In the data rows, 50 means zero.
Some points:
array([70, 66, 69, 51, 39, 53, 55, 49, 39, 30, 54, 40, 57, 58, 47, 48, 67, 62, 41, 41, 47, 59, 58, 44, 52, 66, 56, 60, 52, 43, 59, 51])
array([42, 27, 52, 42, 55, 26, 42, 36, 57, 27, 31, 44, 56, 49, 41, 45, 31, 59, 58, 58, 51, 48, 45, 51, 51, 55, 74, 55, 81, 41, 51, 50])
array([56, 43, 42, 62, 51, 59, 44, 46, 47, 49, 47, 50, 39, 56, 56, 43, 39, 39, 59, 38, 57, 52, 49, 31, 52, 51, 53, 71, 44, 55, 35, 48])
array([36, 47, 42, 40, 53, 46, 53, 48, 43, 71, 60, 53, 46, 52, 71, 44, 66, 64, 42, 45, 57, 45, 53, 55, 56, 39, 60, 56, 58, 46, 53, 53])
array([36, 68, 64, 47, 54, 35, 53, 56, 52, 57, 32, 46, 52, 65, 40, 60, 42, 41, 49, 39, 36, 45, 64, 52, 54, 47, 76, 54, 38, 62, 46, 37])
array([38, 48, 67, 43, 27, 46, 37, 30, 48, 49, 64, 31, 35, 57, 36, 40, 46, 55, 43, 51, 47, 53, 57, 45, 35, 44, 50, 35, 34, 48, 39, 52])
array([33, 38, 48, 62, 41, 52, 44, 48, 31, 40, 46, 50, 49, 29, 49, 78, 60, 57, 42, 72, 49, 32, 35, 42, 42, 57, 54, 53, 34, 68, 37, 55])
array([58, 53, 46, 49, 62, 57, 60, 40, 59, 54, 46, 37, 42, 47, 34, 40, 52, 56, 39, 57, 56, 54, 52, 40, 63, 58, 53, 54, 38, 46, 53, 52])
array([54, 50, 49, 51, 42, 47, 48, 51, 50, 62, 52, 73, 50, 48, 44, 57, 58, 48, 58, 52, 40, 54, 57, 33, 50, 58, 46, 41, 67, 57, 36, 64])
array([61, 45, 51, 51, 51, 54, 57, 57, 33, 52, 45, 68, 45, 49, 47, 52, 44, 70, 50, 41, 50, 48, 40, 61, 58, 42, 45, 36, 49, 43, 47, 48])
array([68, 51, 46, 40, 52, 44, 54, 42, 47, 54, 52, 51, 55, 49, 45, 53, 44, 44, 48, 48, 61, 51, 54, 36, 38, 56, 59, 59, 34, 39, 59, 50])
array([42, 61, 66, 68, 38, 53, 61, 56, 48, 52, 45, 55, 80, 52, 51, 11, 37, 38, 35, 59, 74, 36, 48, 36, 47, 52, 47, 39, 51, 66, 51, 38])
array([40, 30, 58, 48, 56, 50, 61, 50, 50, 59, 68, 46, 59, 32, 42, 48, 54, 42, 54, 23, 31, 36, 35, 47, 61, 47, 32, 51, 48, 52, 66, 43])
array([51, 50, 62, 66, 44, 45, 54, 53, 67, 68, 46, 46, 49, 50, 48, 57, 36, 37, 25, 45, 43, 75, 37, 58, 44, 60, 63, 45, 51, 39, 61, 65])
array([61, 43, 59, 60, 55, 49, 72, 25, 67, 36, 69, 65, 53, 60, 54, 44, 57, 45, 49, 55, 46, 53, 49, 74, 37, 51, 56, 61, 43, 59, 41, 47])
array([45, 46, 37, 66, 54, 71, 40, 54, 47, 41, 47, 59, 43, 28, 45, 41, 49, 35, 34, 48, 40, 63, 73, 50, 33, 44, 62, 49, 62, 33, 57, 18])
array([41, 64, 62, 73, 44, 51, 19, 35, 83, 49, 41, 67, 53, 44, 46, 60, 61, 58, 75, 43, 81, 42, 52, 60, 62, 47, 45, 51, 40, 37, 70, 49])
array([56, 62, 35, 43, 42, 32, 63, 52, 61, 39, 60, 54, 35, 54, 32, 46, 44, 47, 41, 47, 53, 57, 55, 47, 54, 45, 54, 48, 35, 58, 61, 47])
array([67, 42, 62, 44, 49, 52, 56, 41, 50, 50, 46, 43, 29, 50, 57, 58, 47, 42, 42, 55, 63, 57, 60, 43, 63, 47, 48, 53, 49, 57, 53, 38])
array([45, 48, 58, 45, 59, 54, 50, 62, 36, 58, 68, 52, 49, 52, 54, 50, 49, 46, 66, 69, 47, 47, 50, 55, 59, 43, 52, 47, 42, 22, 46, 52])
array([47, 70, 44, 51, 34, 38, 65, 40, 54, 55, 31, 46, 32, 56, 58, 50, 38, 51, 44, 55, 39, 31, 49, 52, 32, 61, 14, 70, 61, 24, 57, 39])
array([49, 45, 42, 46, 54, 77, 60, 57, 50, 35, 42, 43, 43, 53, 44, 61, 57, 35, 44, 49, 57, 24, 54, 57, 36, 27, 54, 42, 62, 48, 53, 91])
array([28, 62, 53, 46, 69, 54, 62, 42, 43, 42, 31, 47, 36, 38, 72, 36, 40, 53, 80, 45, 46, 65, 53, 54, 42, 76, 54, 37, 39, 65, 58, 61])
array([42, 35, 63, 36, 73, 39, 55, 80, 67, 44, 41, 49, 66, 49, 47, 60, 60, 60, 47, 47, 67, 72, 55, 43, 28, 41, 22, 58, 48, 54, 31, 51])
array([50, 45, 42, 26, 59, 52, 31, 48, 39, 53, 61, 60, 55, 63, 57, 55, 49, 39, 43, 46, 54, 42, 54, 67, 58, 63, 44, 35, 53, 53, 60, 48])
array([61, 47, 48, 38, 45, 53, 30, 67, 51, 57, 37, 54, 42, 49, 39, 40, 66, 45, 53, 74, 42, 56, 25, 61, 38, 53, 47, 63, 55, 73, 47, 48])
array([58, 56, 45, 39, 39, 61, 53, 58, 68, 51, 55, 50, 56, 41, 62, 60, 50, 59, 62, 57, 42, 48, 46, 36, 47, 50, 53, 35, 58, 56, 47, 44])
array([54, 66, 42, 55, 67, 47, 47, 40, 45, 49, 51, 47, 54, 52, 52, 54, 61, 51, 50, 46, 44, 51, 32, 42, 54, 44, 42, 32, 62, 46, 35, 46])
array([39, 39, 43, 47, 54, 60, 46, 59, 51, 58, 62, 51, 50, 66, 47, 51, 45, 66, 48, 51, 39, 40, 63, 61, 68, 62, 45, 47, 54, 49, 47, 51])
array([63, 52, 48, 43, 48, 46, 43, 47, 51, 56, 40, 51, 64, 30, 67, 46, 53, 55, 50, 47, 36, 48, 57, 56, 58, 35, 45, 45, 47, 49, 35, 59])
array([60, 39, 37, 62, 33, 33, 60, 63, 47, 47, 41, 28, 49, 58, 50, 46, 71, 36, 62, 43, 62, 52, 56, 56, 55, 60, 58, 41, 45, 40, 38, 45])
array([45, 43, 39, 40, 47, 68, 52, 43, 39, 69, 53, 46, 62, 65, 43, 52, 47, 59, 61, 43, 51, 55, 46, 63, 51, 41, 50, 49, 58, 51, 54, 44])
array([42, 60, 40, 50, 42, 51, 50, 46, 43, 44, 50, 56, 66, 38, 50, 64, 54, 40, 51, 69, 44, 64, 56, 43, 62, 50, 39, 60, 55, 63, 45, 64])
array([66, 63, 52, 61, 53, 48, 44, 56, 44, 49, 69, 38, 43, 37, 48, 50, 24, 50, 55, 45, 62, 51, 53, 58, 49, 52, 52, 67, 60, 58, 38, 54])
array([54, 42, 42, 71, 63, 42, 32, 61, 42, 53, 60, 43, 56, 73, 62, 50, 52, 66, 53, 59, 39, 47, 49, 48, 50, 32, 45, 49, 46, 63, 89, 53])
array([43, 55, 45, 39, 51, 57, 48, 60, 52, 40, 57, 60, 49, 51, 62, 49, 52, 50, 48, 39, 47, 46, 26, 45, 62, 45, 53, 51, 50, 38, 44, 46])
Along one direction, these points spread out more than along any other. How far along it is each point below, from 0 to 99? 50 is the average, and the first point above lies past it. One standard deviation of the points above along it is 16.
array([61, 47, 48, 38, 45, 53, 30, 67, 51, 57, 37, 54, 42, 49, 39, 40, 66, 45, 53, 74, 42, 56, 25, 61, 38, 53, 47, 63, 55, 73, 47, 48]) 39
array([49, 45, 42, 46, 54, 77, 60, 57, 50, 35, 42, 43, 43, 53, 44, 61, 57, 35, 44, 49, 57, 24, 54, 57, 36, 27, 54, 42, 62, 48, 53, 91]) 31
array([70, 66, 69, 51, 39, 53, 55, 49, 39, 30, 54, 40, 57, 58, 47, 48, 67, 62, 41, 41, 47, 59, 58, 44, 52, 66, 56, 60, 52, 43, 59, 51]) 69
array([45, 48, 58, 45, 59, 54, 50, 62, 36, 58, 68, 52, 49, 52, 54, 50, 49, 46, 66, 69, 47, 47, 50, 55, 59, 43, 52, 47, 42, 22, 46, 52]) 32
array([68, 51, 46, 40, 52, 44, 54, 42, 47, 54, 52, 51, 55, 49, 45, 53, 44, 44, 48, 48, 61, 51, 54, 36, 38, 56, 59, 59, 34, 39, 59, 50]) 67
array([36, 47, 42, 40, 53, 46, 53, 48, 43, 71, 60, 53, 46, 52, 71, 44, 66, 64, 42, 45, 57, 45, 53, 55, 56, 39, 60, 56, 58, 46, 53, 53]) 31
array([58, 56, 45, 39, 39, 61, 53, 58, 68, 51, 55, 50, 56, 41, 62, 60, 50, 59, 62, 57, 42, 48, 46, 36, 47, 50, 53, 35, 58, 56, 47, 44]) 39
array([42, 27, 52, 42, 55, 26, 42, 36, 57, 27, 31, 44, 56, 49, 41, 45, 31, 59, 58, 58, 51, 48, 45, 51, 51, 55, 74, 55, 81, 41, 51, 50]) 61
array([45, 46, 37, 66, 54, 71, 40, 54, 47, 41, 47, 59, 43, 28, 45, 41, 49, 35, 34, 48, 40, 63, 73, 50, 33, 44, 62, 49, 62, 33, 57, 18]) 65
